rotation ticks, each row followed by its count of ticks
The counts run from 0 to 122.
[ 95 128 167 156 133 120 174 142 134 180 103 172 120 101 112 166 132  86
 126 136 135 127 140 181 149 176 124 126 118 132 161 122  83 155  91 162
 163 162 122 134 117 160 106 126 123 121 124 106 109 120]
77
[131 116 138 129 154 107 151 165 106 150 105 140 113 108 124 149 128  61
 120 124 106 109 146 202 128 173 110 118 107 110 142 107  94 144 108 140
 171 166 145 117 119 154  84 148 162  99 121  99  94 155]
22
[104 131 146 134 150 102 157 154  93 141  85 159 101  85 122 133 115 103
 123 133 110 123 150 198 142 169 101 127 129 133 154  89  94 123 114 145
 185 140 122 143 103 169 101 113 121  96 102 104 113 132]
93
[109 133 165 138 126 134 162 176 130 139 114 196  95  93 127 150 136  69
 120 128 120 109 132 181 122 149 125  98  95 139 126 120 126 154  88 155
 140 148 110 129  90 148 104 147 124 161  86  76  96 112]
65
[134 100 144 101 155 108 153 157 117 150 111 144 107 113 109 135 120  62
 104 128 108 110 154 204 139 164 103 132 109  99 137 114 102 133  97 151
 161 152 135 118 118 151  96 140 157  81 105 100  78 153]
31
[121 115 152 112 131  88 153 146 142 168 103 157 142 105 110 156 108  91
  92 156  96 112 146 189 145 185 105 147 107 104 126 110 115 147  79 154
 160 147 106 127  97 163 127 132 146  95  87 125  96 145]
45
[133 138 158 150 159  99 168 151 142 178  82 167 133  99 119 143 125  97
 115 125  92  99 148 188 139 167 102 137 135 112 159 111  89 138 100 160
 168 156 133 150 114 158 104 121 129 101 129 115 126 135]
95
[119 144 148 131 155 106 164 157 106 137  97 129 106 103 142 153 122  81
 112 123 104 110 140 213 133 161  99 102 112 117 135  97  83 141 110 140
 176 146 137 104 117 159  82 143 153 102  90  97 105 137]
21
[118 111 155 128 126 115 153 167 134 171 110 185 129 113 117 164 144  61
 101 142 108 124 142 180 128 181 124 117  97 120 132 117 108 175  88 157
 145 161 109 144  99 157 120 150 155 150 113 104 113 152]
63
[114 158 162 127 146 115 155 161 131 144  82 151 109 105 140 169 115  96
  98 159 111  92 121 185 146 152  99 116  94 128 110  93 118 152  89 158
 169 141 118 106  96 151  90 139 139 114  82 115 109 117]
119
[117 131 156 148 145 113 154 166  97 161  98 161 119  99 120 154 122  82
 123 155 109 137 127 184 129 189 108 115 105 127 136 108  81 144  98 139
 191 154 123 153 106 158 107 128 143 131 115 106 122 163]
4
[143 117 143 114 141 106 161 158 143 166 102 158 126 115 103 141 121  61
 110 118 114  92 157 187 137 153 106 144 111 103 152 126 120 132  79 167
 151 149 134 118 119 149  97 132 148  89 120 110  69 139]
32
[ 84 119 149 135 130 137 159 167  99 149 109 179  87  87 121 140 126  77
 132 138 136 127 140 195 140 162 122 116 110 148 140 117 101 148 113 154
 164 151 116 130  95 162  83 131 128 132 106  87  96 124]
75
[154 161 146 140 158 103 159 171 146 146  72 177 116 102 132 139 118  83
  95 109  86  78 144 193 128 134 100 116 122 109 137  94 108 136  98 146
 154 138 134 140 103 148  96 138 130 112 102 103 108 123]
105
[153 143 156 139 156  93 155 156 151 165  83 168 137 111 128 150 126  84
  96 121  84  91 147 193 130 160  98 125 122 109 145 100 106 140  90 150
 159 146 137 146 119 144 107 128 146  98 125 119 122 138]
104
[105 146 158 148 143 124 163 167 103 140  94 166 108  86 134 153 119  99
 123 149 113 116 117 189 134 167 108 108 104 142 133  98  88 136 103 147
 192 145 119 146  94 166  94 119 131 140  92  97 128 141]
3
[136 137 149 115 145 108 169 157 153 153  97 162 101 104 113 142 116  72
 114 113 119  81 147 183 139 129 108 135 117 123 155 117 125 128  78 173
 145 137 130 116 107 159  91 132 126  92  93 104  72 108]
33
[136 141 155 151 148 113 174 151 145 168  82 190 110  97 116 134 127  82
 126 109 121  94 157 186 132 146 117 130 131 132 173 119 113 119  89 160
 161 142 126 152 108 161  93 118 115 106 118  98  94 121]
91
[151 128 149 132 149 104 156 161 128 176  86 186 116 103 111 138 130  78
 116 126 108 104 158 192 130 170 108 138 130 130 172 102 122 116 100 156
 167 148 127 150 111 154  95 115 145  88 129 116  92 151]
99
[133 134 159 126 130 104 143 153 139 173  93 172 124 115 122 161 135  79
 103 164 112  97 137 177 147 157 106 140 112 136 139 101 141 135  73 170
 157 151 117 118 104 157  82 128 155  94 119 126  81 133]
117
[131 144 161 147 140 106 165 149 132 185  78 171 129  99 128 172 143  80
 134 137 122  97 129 166 132 165 119 117 121 152 169 107 107 127  91 159
 177 153 122 141 107 163  98 127 128 116 129 104 112 131]
10
[ 83 138 150 147 132 125 167 163 113 137 103 168 102  92 129 159 133  86
 110 142 112 127 135 200 138 167 113 107 100 138 127 111  90 170 105 145
 159 155 121 123  92 165 106 147 129 154  89  96 130 117]
70
[137 111 146 138 146 119 161 164 124 175  96 190 115 104 100 128 125  71
 118 112 110 110 157 195 134 164 109 138 130 119 170 126  97 132 104 157
 162 152 136 160 114 155 100 115 130 102 133 102  99 144]
90
[ 98 121 154 123 130 111 144 166 108 150 109 171 119  98 126 166 141  77
  95 161 104 135 131 195 130 190 118 124  89 125 115 107 106 170 105 141
 155 155  99 131  94 159 122 142 153 144  89  94 116 143]
62
[131 140 157 113 139 105 169 169 162 133 102 179 116  93 121 143 112  87
  89 130  89  97 145 192 123 148 106 126  95 104 115 108 123 148  75 152
 144 130 113 127  95 157 126 136 132 135  61  95 100 124]
47
[ 99 138 159 113 125 104 159 163 131 136  95 172 109  84 130 158 125 106
 105 160 106 111 135 178 132 155 106 131 103 137 117  93 120 137  88 160
 158 129  94 128  84 174 120 129 124 136  68 102 108 118]
52
[110 137 154 113 139 105 165 154 133 133  98 154  95  86 124 146 103  95
 113 136 123  91 154 195 151 137  94 132 110 130 142  93 121 122  92 160
 159 130 115 108 108 167  87 126 123  92  82 101  82 111]
34
[138 126 158 117 136 110 140 163 125 160 102 159 129 125 111 156 123  64
  91 158 107 113 132 185 137 170 102 135  89  97 117 108 117 161  79 150
 163 158 130 118 109 145  91 141 161 113 107 118  94 157]
121
[127 129 144 139 140 128 160 176  92 145 109 178 103  87 128 137 135  67
 132 128 119 116 129 184 117 164 115 112 117 146 143 102 109 122 108 143
 187 145 125 147 101 159  85 127 147 127 113  90  93 151]
8
[137 152 151 147 159 111 174 166 143 148  83 174 122  95 126 136 119  95
 103 102  89  90 150 202 129 148 102 115 128 110 146 103  91 133  93 154
 161 148 132 152 113 152 109 123 123 117 107 103 128 118]
96
[134 136 136 141 163 114 161 174 112 129  86 180 103  90 125 122 114  85
 106 108  94 102 145 213 131 148 103 111 124 113 130  95 101 125 108 140
 169 133 138 149 105 150  99 124 136 112  99  99 119 137]
97
[143 115 154 108 129  97 162 146 158 164 107 175 125 114 101 143 114  71
 103 138 111  97 154 190 134 161 116 152 114 106 141 117 140 132  68 171
 142 136 112 133  99 159 109 131 142  99 106 114  74 139]
41
[133 126 146 142 132 130 152 164 102 170 112 195 115 100 101 142 135  78
 128 147 130 126 129 175 123 180 125 127 119 147 140 121 114 132  87 158
 188 157 121 161  96 160 100 111 139 123 126 106  93 165]
0
[122 123 151 102 136 110 152 173 122 129 115 185  99  88 110 128 110  79
  94 137  96 113 136 199 125 156 102 133 100 112 110 106 131 142  87 150
 146 136 101 133  86 152 121 140 141 127  70  97  85 143]
48
[117 131 145 112 160 112 162 157 113 125 104 136 100  96 127 142 109  80
  99 123 101 104 154 214 135 149  93 118 105  94 125  95  98 150 102 147
 169 145 132 107 115 160 100 142 149 100  81 104  98 136]
30
[ 85 111 150 136 135 130 160 163 101 149 117 165 114  99 120 153 130  80
 102 132 113 141 145 206 137 180 125 116  96 118 126 120  91 175 106 142
 161 164 119 127  96 161 112 139 147 142 114  93 119 141]
71
